In the data rows, 50 means zero.
Some points:
tensor([52, 68, 49, 31, 51, 49, 42, 52, 51, 49, 36, 57, 55, 44, 48, 53, 40, 58, 62, 61, 44, 28, 59, 46, 42, 64, 42, 47, 63, 45, 44, 47])
tensor([51, 47, 43, 50, 58, 59, 56, 53, 71, 32, 55, 42, 52, 71, 48, 35, 34, 55, 62, 53, 50, 20, 57, 60, 56, 58, 56, 50, 42, 53, 44, 63])
tensor([47, 42, 33, 49, 41, 51, 36, 30, 47, 55, 48, 63, 50, 79, 54, 33, 55, 29, 60, 55, 54, 51, 64, 33, 48, 46, 69, 37, 37, 53, 40, 30])
tensor([49, 30, 34, 44, 32, 57, 51, 55, 40, 59, 42, 41, 55, 52, 63, 43, 42, 52, 41, 50, 42, 54, 53, 53, 47, 70, 34, 61, 54, 47, 57, 58])
tensor([47, 64, 43, 70, 56, 41, 55, 53, 65, 62, 32, 64, 52, 35, 49, 59, 27, 47, 53, 36, 52, 55, 49, 42, 45, 41, 54, 40, 34, 39, 67, 59])
tensor([57, 49, 59, 55, 51, 54, 54, 53, 36, 37, 70, 53, 56, 38, 50, 55, 58, 45, 58, 54, 42, 38, 52, 50, 52, 50, 47, 54, 59, 40, 43, 32])
tensor([41, 41, 47, 46, 48, 49, 59, 60, 54, 36, 56, 52, 55, 54, 45, 47, 49, 61, 53, 60, 52, 47, 62, 57, 39, 40, 55, 47, 43, 60, 53, 52])
tensor([61, 45, 47, 43, 40, 38, 53, 47, 66, 37, 63, 45, 47, 38, 55, 58, 45, 62, 54, 59, 48, 52, 40, 41, 73, 57, 43, 42, 50, 56, 58, 32])
tensor([36, 47, 55, 45, 50, 45, 44, 53, 40, 43, 60, 46, 51, 47, 52, 54, 43, 48, 62, 56, 61, 56, 31, 42, 49, 39, 50, 56, 49, 57, 63, 48])
tensor([56, 57, 46, 49, 64, 39, 55, 43, 75, 59, 54, 45, 61, 60, 44, 51, 46, 50, 37, 36, 56, 31, 61, 31, 58, 34, 46, 75, 37, 58, 60, 41])
tensor([64, 62, 66, 30, 22, 51, 53, 57, 48, 59, 59, 48, 45, 52, 52, 52, 40, 58, 56, 44, 47, 50, 61, 67, 45, 60, 45, 48, 38, 33, 60, 40])
tensor([39, 49, 51, 59, 56, 51, 50, 49, 42, 44, 33, 40, 53, 45, 33, 49, 60, 48, 46, 42, 50, 39, 39, 56, 50, 47, 53, 55, 61, 52, 45, 51])
tensor([47, 55, 55, 29, 70, 25, 61, 49, 43, 60, 59, 45, 74, 62, 51, 49, 67, 59, 46, 47, 43, 61, 37, 58, 35, 73, 43, 47, 46, 43, 48, 48])
tensor([66, 34, 57, 47, 49, 56, 56, 56, 35, 48, 56, 45, 47, 46, 39, 56, 62, 40, 43, 36, 41, 22, 46, 53, 62, 50, 46, 43, 36, 53, 52, 59])
tensor([50, 36, 60, 56, 37, 46, 51, 51, 61, 59, 66, 48, 54, 51, 56, 59, 57, 51, 55, 42, 54, 60, 45, 51, 53, 44, 41, 63, 57, 71, 49, 49])
tensor([49, 52, 41, 50, 33, 61, 46, 62, 51, 51, 46, 34, 63, 51, 39, 52, 42, 25, 49, 42, 43, 45, 40, 53, 56, 44, 44, 50, 55, 62, 37, 43])
tensor([50, 37, 59, 45, 53, 54, 61, 49, 37, 59, 42, 98, 51, 46, 36, 38, 22, 41, 47, 37, 43, 61, 40, 48, 62, 49, 41, 44, 50, 47, 33, 30])
tensor([60, 38, 35, 51, 36, 47, 57, 46, 63, 51, 58, 50, 48, 42, 52, 37, 52, 49, 52, 55, 55, 54, 49, 47, 57, 51, 55, 42, 51, 39, 58, 62])
tensor([43, 47, 36, 54, 46, 50, 50, 31, 48, 53, 65, 71, 51, 42, 43, 45, 64, 61, 45, 46, 48, 55, 63, 46, 41, 52, 48, 60, 42, 53, 49, 46])
tensor([38, 56, 50, 33, 39, 49, 51, 34, 46,  6, 36, 66, 52, 63, 78, 69, 45, 57, 27, 51, 75, 57, 56, 61, 53, 47, 31, 62, 41, 32, 33, 68])
tensor([40, 39, 48, 36, 54, 56, 47, 47, 45, 41, 40, 53, 47, 46, 35, 44, 56, 48, 56, 51, 57, 36, 51, 45, 31, 55, 53, 52, 56, 50, 58, 68])
tensor([36, 30, 50, 45, 54, 59, 57, 45, 49, 50, 41, 50, 47, 51, 42, 78, 49, 47, 47, 71, 44, 37, 45, 45, 36, 59, 57, 35, 52, 51, 58, 54])
tensor([48, 57, 64, 67, 43, 43, 50, 50, 53, 38, 42, 44, 52, 41, 47, 53, 48, 42, 56, 47, 51, 50, 44, 47, 37, 46, 49, 58, 72, 47, 54, 33])
tensor([37, 60, 44, 57, 60, 50, 63, 63, 47, 59, 63, 54, 51, 46, 55, 52, 59, 46, 60, 40, 52, 52, 48, 53, 49, 41, 48, 40, 60, 50, 59, 67])
tensor([42, 52, 41, 58, 53, 48, 53, 55, 40, 65, 28, 38, 65, 58, 55, 49, 47, 55, 43, 58, 48, 37, 57, 57, 42, 44, 30, 46, 58, 45, 56, 41])
tensor([43, 59, 42, 50, 54, 54, 35, 49, 58, 48, 42, 41, 36, 42, 42, 42, 31, 58, 53, 57, 56, 55, 44, 57, 70, 74, 47, 55, 55, 61, 56, 47])
tensor([84, 44, 36, 62, 74, 46, 58, 44, 33, 57, 50, 41, 53, 41, 53, 43, 44, 39, 47, 62, 89, 59, 38, 65, 32, 61, 47, 46, 21, 54, 51, 43])
tensor([60, 42, 61, 52, 67, 45, 44, 48, 30, 43, 50, 40, 52, 40, 56, 47, 43, 35, 57, 56, 37, 61, 84, 39, 64, 41, 48, 60, 61, 46, 56, 61])
tensor([48, 51, 49, 59, 47, 55, 33, 78, 36, 63, 71, 69, 53, 58, 73, 47, 43, 68, 53, 52, 57, 44, 42, 56, 51, 41, 64, 50, 67, 63, 57, 62])
tensor([60, 38, 38, 37, 66, 44, 28, 67, 66, 41, 34, 50, 32, 45, 68, 53, 59, 52, 45, 64, 12, 57, 31, 55, 27, 28, 47, 48, 32, 50, 31, 50])
tensor([59, 41, 44, 59, 55, 47, 59, 48, 76, 41, 54, 47, 73, 54, 50, 51, 50, 46, 64, 46, 46, 62, 43, 48, 55, 45, 55, 44, 58, 36, 49, 57])
tensor([43, 63, 43, 58, 48, 45, 52, 45, 50, 60, 54, 58, 41, 50, 36, 65, 51, 50, 54, 60, 51, 55, 64, 75, 53, 48, 48, 60, 41, 58, 49, 51])
tensor([45, 58, 75, 55, 52, 39, 56, 65, 66, 49, 52, 59, 44, 52, 43, 38, 48, 46, 31, 49, 56, 54, 44, 43, 45, 64, 56, 64, 55, 54, 50, 45])
tensor([56, 50, 59, 50, 36, 48, 34, 32, 58, 45, 42, 55, 67, 39, 46, 38, 56, 41, 53, 45, 44, 54, 43, 53, 42, 52, 51, 52, 52, 62, 54, 57])
tensor([55, 68, 35, 52, 61, 63, 42, 31, 52, 48, 62, 43, 11, 54, 62, 41, 51, 49, 32, 43, 31, 49, 28, 54, 37, 24, 35, 64, 53, 28, 51, 51])
tensor([34, 60, 47, 46, 42, 51, 48, 56, 44, 53, 60, 41, 50, 52, 57, 48, 57, 39, 74, 58, 47, 52, 42, 47, 54, 54, 64, 71, 23, 49, 55, 47])
tensor([54, 35, 61, 50, 43, 45, 52, 72, 43, 53, 33, 49, 48, 44, 50, 40, 67, 66, 48, 62, 68, 43, 48, 41, 65, 26, 48, 52, 57, 39, 63, 39])
tensor([49, 49, 58, 57, 44, 50, 59, 54, 51, 41, 63, 38, 35, 45, 33, 36, 54, 47, 52, 58, 55, 53, 56, 64, 42, 55, 57, 54, 69, 46, 32, 54])
tensor([52, 37, 47, 45, 49, 22, 44, 57, 38, 47, 45, 39, 27, 86, 40, 49, 42, 44, 55, 22, 55, 70, 58, 47, 49, 46, 55, 30, 61, 53, 56, 40])
tensor([86, 70, 51, 51, 61, 70, 43, 60, 57, 38, 24, 65, 41, 64, 45, 59, 82, 64, 57, 48, 47, 61, 49, 48, 48, 59, 48, 56, 59, 56, 57, 48])
tensor([60, 60, 30, 49, 68, 53, 40, 46, 23, 38, 55, 37, 65, 44, 46, 51, 44, 59, 48, 32, 57, 54, 41, 31, 53, 57, 53, 43, 49, 51, 39, 58])
tensor([40, 59, 49, 44, 43, 46, 55, 56, 47, 50, 56, 51, 41, 41, 38, 50, 58, 50, 61, 53, 51, 64, 61, 43, 51, 46, 39, 47, 20, 65, 49, 63])
tensor([49, 61, 58, 71, 41, 51, 50, 65, 54, 46, 53, 61, 48, 50, 61, 47, 54, 29, 48, 47, 55, 50, 54, 33, 39, 63, 46, 33, 51, 39, 45, 56])
tensor([59, 44, 61, 41, 66, 99, 57, 60, 65, 55, 65, 43, 52, 71, 39, 60, 45, 50, 44, 60, 48, 81, 53, 49, 43, 44, 46, 51, 52, 45, 54, 46])
tensor([45, 40, 59, 58, 40, 56, 48, 45, 55, 66, 48, 41, 41, 44, 62, 63, 53, 58, 63, 28, 63, 40, 43, 46, 40, 54, 47, 50, 48, 47, 41, 42])
tensor([48, 45, 31, 62, 41, 53, 61, 38, 48, 49, 53, 48, 44, 40, 39, 58, 51, 71, 46, 36, 37, 56, 56, 56, 50, 56, 62, 45, 43, 56, 50, 59])
There is one direction along which these points spread out most. Take the direction at right angles to it along which they spread out most. Then take the direction at right angles to both along which they spread out most. Go by this last direction. For each point below, how far along it does it lie, from 0 to 99? The average is 50, and the first point in the table lies past the average. One standard deviation of the points above along it is 16.
tensor([46, 61, 42, 45, 47, 54, 45, 43, 46, 41, 49, 58, 55, 44, 49, 41, 57, 36, 41, 44, 44, 41, 47, 56, 53, 51, 53, 38, 48, 55, 85, 44]) 51
tensor([28, 42, 68, 68, 62, 54, 39, 52, 55, 42, 57, 41, 43, 52, 54, 36, 55, 55, 43, 54, 41, 46, 56, 43, 56, 63, 30, 26, 41, 45, 55, 43]) 52
tensor([45, 68, 62, 67, 47, 46, 41, 30, 48, 54, 41, 54, 55, 77, 41, 66, 56, 59, 51, 72, 48, 51, 40, 71, 71, 40, 49, 55, 51, 48, 47, 66]) 65
tensor([48, 42, 51, 46, 59, 48, 24, 35, 68, 66, 57, 48, 49, 34, 66, 65, 55, 35, 42, 36, 62, 47, 62, 58, 56, 55, 51, 48, 64, 52, 45, 55]) 51
tensor([43, 54, 37, 55, 56, 49, 66, 73, 50, 43, 52, 55, 48, 47, 52, 63, 54, 43, 41, 49, 50, 45, 60, 59, 50, 55, 66, 57, 64, 53, 52, 37]) 56
tensor([50, 64, 58, 31, 35, 50, 44, 44, 58, 56, 57, 41, 60, 43, 44, 47, 49, 56, 34, 58, 60, 46, 55, 39, 39, 29, 52, 28, 56, 59, 40, 49]) 56
tensor([46, 43, 57, 36, 55, 45, 31, 56, 60, 73, 44, 58, 52, 39, 34, 49, 47, 55, 50, 52, 59, 53, 55, 57, 62, 44, 56, 52, 51, 30, 31, 62]) 53
tensor([37, 53, 34, 51, 52, 52, 54, 40, 47, 47, 49, 48, 57, 43, 54, 44, 60, 60, 54, 55, 53, 45, 45, 38, 63, 50, 60, 58, 46, 35, 46, 37]) 57
tensor([58, 54, 41, 54, 33, 38, 68, 45, 44, 71, 51, 44, 52, 60, 51, 54, 56, 45, 35, 66, 41, 58, 44, 36, 59, 66, 45, 61, 54, 42, 40, 65]) 53
tensor([66, 52, 67, 59, 52, 38, 41, 47, 36, 47, 68, 56, 48, 57, 48, 59, 23, 61, 50, 61, 41, 37, 49, 43, 42, 53, 63, 62, 46, 58, 54, 57]) 53
tensor([43, 55, 73, 52, 45, 57, 49, 54, 46, 51, 34, 28, 57, 41, 68, 42, 53, 56, 37, 38, 42, 62, 59, 61, 56, 51, 72, 45, 40, 58, 48, 41]) 52
tensor([54, 47, 64, 28, 65, 54, 90, 23, 45, 64, 28, 58, 34, 48, 78, 39, 41, 45, 68, 48, 43, 45, 54, 45, 63, 43, 62, 43, 66, 72, 33, 48]) 48
